In the rows, 128 means zero.
The rows below fall into families. The same turns and mirrors carry the whole set onto itself and the rows of a family onto each other. For each named row, which other rows are in its family? Write them in the order they are listed.
These 32 rows form 4 families of 8 rows each.
sot: [132 113  93 115 154 125 160  98 142 152 110 133 167 162 117 146 135 151
 109 115 101  99 146 120 166]
Vivu: [134 101 107 119 128 123 160  89 130 142 120 121 163 154 109 161 155 154
  98 103  88 108 140 111 156]
gef: [125 125 114 100 167 140 135 141 156 166 117 133 139 140 128 116 111 138
 120 124 127 100 154 137 156]
Piz: [125 120 127 133 120 119 170  98 134 153 104 127 124 129  85 158 135 132
  86 110  72 111 133 112 160]
topom: [121 154 122 122 167 136 152 113 159 162 108 143 105 124 119 129 108 110
 116 150 122  96 152 129 145]
balu: [125 143 111 126 163 127 163 113 154 167  96 144 122 135 104 133 105 122
 109 137 102  96 146 126 165]
Dum: [124 110 130 129 108 135 141  86 110 145 151 120 130 157  94 157 145 148
  84 116  82 130 136  95 121]
bubo: [120 119 142 126 109 144 130  85 114 138 164 118 110 142 108 155 149 136
  88 132 102 129 141  95  98]
gopaf: [121 128 148  97 140 153 118 129 148 144 147 116 104 109 142 126 138 123
 117 130 141 111 154 129 110]
solub: [127 121  98 127 148 131 148 102 126 166 126 142 152 178  95 136 110 152
  99 127  89 114 144 110 152]
vuves: [118 145 129 118 152 156 121 100 136 151 158 135 105 147 133 128 119 122
 113 159 135 115 155 110  99]
nebe: [125 100 154 106 103 138 133 116 127 136 145 102 117 114 113 152 163 140
  92  98 101 125 140 115 121]
Luti: [121 131 130  97 163 150 123 138 156 156 132 129 118 124 141 116 120 127
 124 134 141 103 158 136 131]
nogub: [124 120 145 132 108 125 162  91 131 142 119 117 106 114  91 165 151 125
  84 113  80 116 133 107 137]
robir: [127 128 114 130 144 120 170 105 143 163  93 137 131 138  90 146 118 131
  96 120  82 102 138 119 171]
sabu: [117 134 142 121 128 154 122  91 125 140 167 124  99 139 125 142 138 125
 101 147 123 124 148 102  89]
veduk: [120 146 110 118 169 149 128 107 141 161 143 145 123 162 128 120 103 128
 117 158 130 108 155 116 121]
Niru: [130  97 120 108 129 125 150 128 135 158 114 120 152 143  99 141 134 156
  97  91  86 113 141 123 166]
tezu: [122 136  98 123 167 140 141 108 138 168 129 150 142 175 111 124  99 141
 110 145 110 109 151 115 144]
goli: [127 138 107 106 173 145 139 103 156 148 128 137 136 143 150 130 129 127
 129 147 145  93 158 128 133]
Bukat: [118 153 139 122 153 144 144 108 156 151 123 134  87 109 127 136 122 103
 113 153 130 101 151 124 123]
fotu: [125 137 125 105 157 151 131  96 151 135 145 126 119 127 155 138 146 120
 124 148 149  99 157 123 109]
lavi: [118 145 153 123 130 143 143  98 145 141 133 123  81  99 122 148 140 104
 103 144 120 109 145 115 110]
nug: [128  93 138 109 109 129 144 119 126 146 129 108 138 129  99 150 153 151
  89  88  86 121 138 116 146]
lora: [121 132 156 129 112 136 151  92 135 138 132 117  88 101 106 161 153 114
  90 127  99 115 137 109 117]
kos: [125 125 140 109 131 149 132  87 139 124 155 113 114 120 147 153 167 123
 111 137 137 109 151 113  99]
sirus: [130 127  93 111 173 134 150 103 153 154 114 140 157 157 134 133 123 140
 122 133 125  93 154 127 156]
Lupa: [122 113 158 101 117 149 122 120 136 136 152 105 103 105 130 142 157 128
 104 115 123 118 147 121 107]
Gar: [127 110 140 114 111 140 141  80 128 123 149 107 124 124 130 166 176 134
  99 118 113 115 142 106 109]
Ginod: [131  99 127 118 112 129 152  80 124 130 136 110 145 138 115 168 173 147
  92 104  93 115 138 105 133]
ligov: [128 111 109 104 153 130 146 136 146 167 109 130 153 148 110 125 118 150
 110 107 103 104 147 133 170]
vulop: [126 111 110 130 125 129 148  92 115 156 134 131 147 171  88 150 129 154
  87 116  77 123 137 100 144]

Same family as nebe: gef, gopaf, Luti, Niru, nug, Lupa, ligov
Same family as goli: sot, Vivu, fotu, kos, sirus, Gar, Ginod
Same family as tezu: Dum, bubo, solub, vuves, sabu, veduk, vulop

